Some points, each followed by its number:
[-0.5 -0.6  0.5 -0.9 -0.9  0.7 -0.5  1.4  0.  -1.6  1.6 -0.1  0.7 -0.9
  0.   1.5  1.3  0.9  0.2  1.4 -0.1 -1.6  1.7  0.5] 0
[-0.4 -1.2  0.  -1.2 -0.8  1.3 -0.1  1.5  0.1 -1.6  1.6  0.2  1.1 -0.9
  0.1  1.2  1.5  1.   0.1  1.5  0.6 -1.4  1.6  0.4] 1
[ 1.1  1.6  1.6  0.7  0.6 -0.6 -1.  -0.3 -0.3  1.3 -1.6 -1.3 -1.3 -1.
 -1.5  1.6 -0.7  1.5 -1.4 -0.8 -1.7 -1.4 -0.5  0. ] 2
[-0.8 -0.8 -1.4 -0.3  0.1  0.8  1.  -0.6  0.1  0.4 -0.1  0.4 -0.8  1.3
  0.7 -1.1 -0.9 -1.3  1.3 -0.3  1.   1.5 -1.  -0.8] 3
[-0.3  0.6 -0.4 -0.5  0.4 -0.4  1.   0.8  1.2 -0.8  0.3  0.4 -0.1  0.6
 -1.4  0.   0.3 -0.1  1.2 -1.7 -0.2 -0.5 -0.1  1.5] 4
[ 0.6 -0.9 -1.4 -0.1  1.   1.5  0.8 -0.8  0.5  0.8 -0.1  1.  -0.8  1.6
  0.6 -0.3 -0.4 -1.3  1.6  0.6  0.8  0.9  0.1 -0.8] 5
[ 0.4  0.2  0.1  1.   1.6  1.   1.6 -0.6  0.7 -1.2 -1.1 -1.1  1.   0.8
 -1.6  0.5 -1.  -0.5 -0.9 -1.4  1.6 -0.6 -0.6  0.6] 6
[ 1.4 -1.5  0.   0.5  1.6  0.1  1.7 -0.8  0.3 -1.4 -0.9 -1.3  1.2  0.9
 -1.7 -1.1  1.  -0.9  0.   0.   1.6 -0.8 -1.1  0.5] 7
[-1.6  0.7  0.2  0.4 -1.3 -1.1  0.   0.7 -1.1  0.1  1.1 -0.3  1.1  1.
  1.7  1.3 -1.6 -1.5  0.3  1.7 -0.3  1.   1.6 -1.6] 8
[-0.5  0.1  0.4  1.6 -1.1 -1.4  0.1 -1.5 -1.5  1.4 -0.3 -1.5  0.8 -0.5
  1.3  0.8 -1.1 -0.6 -0.4 -1.2 -0.6  0.7  1.  -1.6] 9
[-1.6  0.9  0.9  0.8 -1.4 -1.  -0.3  1.6 -0.8 -1.1  1.3  0.   1.6 -1.5
  0.1  1.1 -0.8  0.5 -0.8  1.2 -1.1 -1.   1.4 -0.9] 10
Which three points above are nearest to each new point? Their numbers follow each, nearest first.
[-0.1 -0.2 -0.9 -1.6  1.3  0.4  0.7 -0.5  1.6  0.   0.4  1.5 -0.4  0.5
 -0.3  0.8  1.4  0.6  1.   0.1  1.4  0.   0.9  1.6] >> 4 5 1
[-1.  -0.5  0.8  1.7 -0.9 -1.6 -1.1 -0.9 -1.5  0.7  0.5 -1.4  1.4  0.3
  1.4 -0.5 -1.  -0.8 -0.1 -0.9 -1.   0.8  1.1 -1.2] >> 9 8 10
[-1.3 -0.1 -0.5  0.1  0.9  0.  -0.2  1.3  0.9 -1.3  1.   1.7  0.3  0.1
 -0.1 -1.7  1.1 -0.3  0.9  0.8  0.3  0.5 -1.   1.4] >> 4 3 5
[-1.5  1.   0.8  0.6 -1.6 -1.2 -0.1  1.5 -0.6 -1.4  1.5  0.   1.5 -1.4
  0.5  0.3 -0.5  0.7 -0.8  1.3 -1.4 -0.4  1.3 -0.4] >> 10 0 8
[-0.7 -0.7  0.6  1.4 -1.5 -1.5 -0.6 -1.2 -1.6  1.  -0.2 -1.6  1.3  0.
  1.5  0.6 -1.1 -1.  -0.4 -1.  -0.9  1.2  0.4 -1.3] >> 9 8 10
[ 1.   0.   0.4  1.1  1.7  0.6  1.5 -1.1  0.8 -1.  -1.  -0.9  0.9  0.9
 -1.6  0.5  0.  -0.5 -0.5 -1.3  1.7 -1.   0.5  0.6] >> 6 7 4
[ 1.5  1.1  1.3  0.1  1.5  1.6 -1.6  0.1 -0.1 -0.1 -0.9 -0.2 -1.6 -0.7
 -1.1  0.9  0.8  1.6 -1.2 -1.  -0.8 -1.7 -0.3  0.8] >> 2 4 6
[-0.6 -0.9  0.3  1.3 -1.  -1.5 -0.4 -1.6 -1.6  0.5  0.3 -0.7  1.3  0.4
  1.6  0.4  0.  -0.9 -0.9  0.5 -0.5  1.5  0.  -1.4] >> 9 8 3
[ 0.9  1.7  1.5  0.9  0.3 -0.6 -1.4 -0.2 -0.9  1.  -1.4 -0.4 -1.4 -1.1
 -0.6  1.3 -1.5  1.6 -1.6 -1.3 -1.4 -1.1 -0.9  0.3] >> 2 9 4
[ 0.   0.1 -0.9 -1.4  0.8  0.5  1.3  0.6  1.6 -0.6  0.   1.   0.1 -0.1
 -1.2 -0.6  1.6  0.   0.6 -0.6  0.8 -0.3 -0.4  1. ] >> 4 7 5
[ 1.5  1.3  1.1  0.8 -0.4 -0.7 -1.6 -0.5 -1.3  1.6 -1.4 -1.6 -1.5  1.1
  0.9 -0.1 -1.6  1.1 -1.   0.5 -1.2  0.3 -1.6 -1. ] >> 2 9 3
[ 0.3 -1.  -1.  -1.5  0.  -0.1  1.1  0.8  1.1 -1.   1.   1.4  0.2  0.1
 -0.3 -1.   1.2  0.1  0.9 -0.4  0.9  0.4 -1.2  1.5] >> 4 3 5
[-1.4  0.3 -0.3 -0.1  0.6 -0.3  0.6  1.2  1.  -0.7  0.2  0.9  0.3  0.
 -1.4 -0.8  0.5  0.   1.  -1.5  0.1 -0.1 -0.4  1.3] >> 4 6 3
[-1.2  1.   1.  -0.6 -1.6 -1.  -0.6  1.3 -0.4 -1.3  0.9  0.1  1.5 -1.2
  0.2  1.7 -0.3  0.3 -1.1  1.5 -0.8  0.1  1.5 -0.3] >> 10 0 8
[ 0.   0.3 -1.1 -0.7  1.1  0.9  1.3  0.6  1.5 -0.3  0.8  1.3  0.4 -0.2
 -1.5 -0.2  1.   0.2  0.8 -0.5  0.3 -0.8  0.2  1.1] >> 4 1 6
[ 0.4  0.5  0.6  1.4 -1.1 -0.9 -0.5 -1.7 -1.2  1.5 -0.6 -1.   0.9  0.5
  1.2  1.6 -0.6 -0.7 -0.6 -0.9 -0.4  0.6  1.  -1.7] >> 9 8 2
[-0.4  0.4 -0.7 -1.3 -0.5  0.1  1.1  0.9  1.7 -0.6 -0.5  0.6 -0.2 -0.3
 -1.  -1.6  0.6  0.4  0.4 -1.1  0.   0.  -0.6  1.3] >> 4 3 6
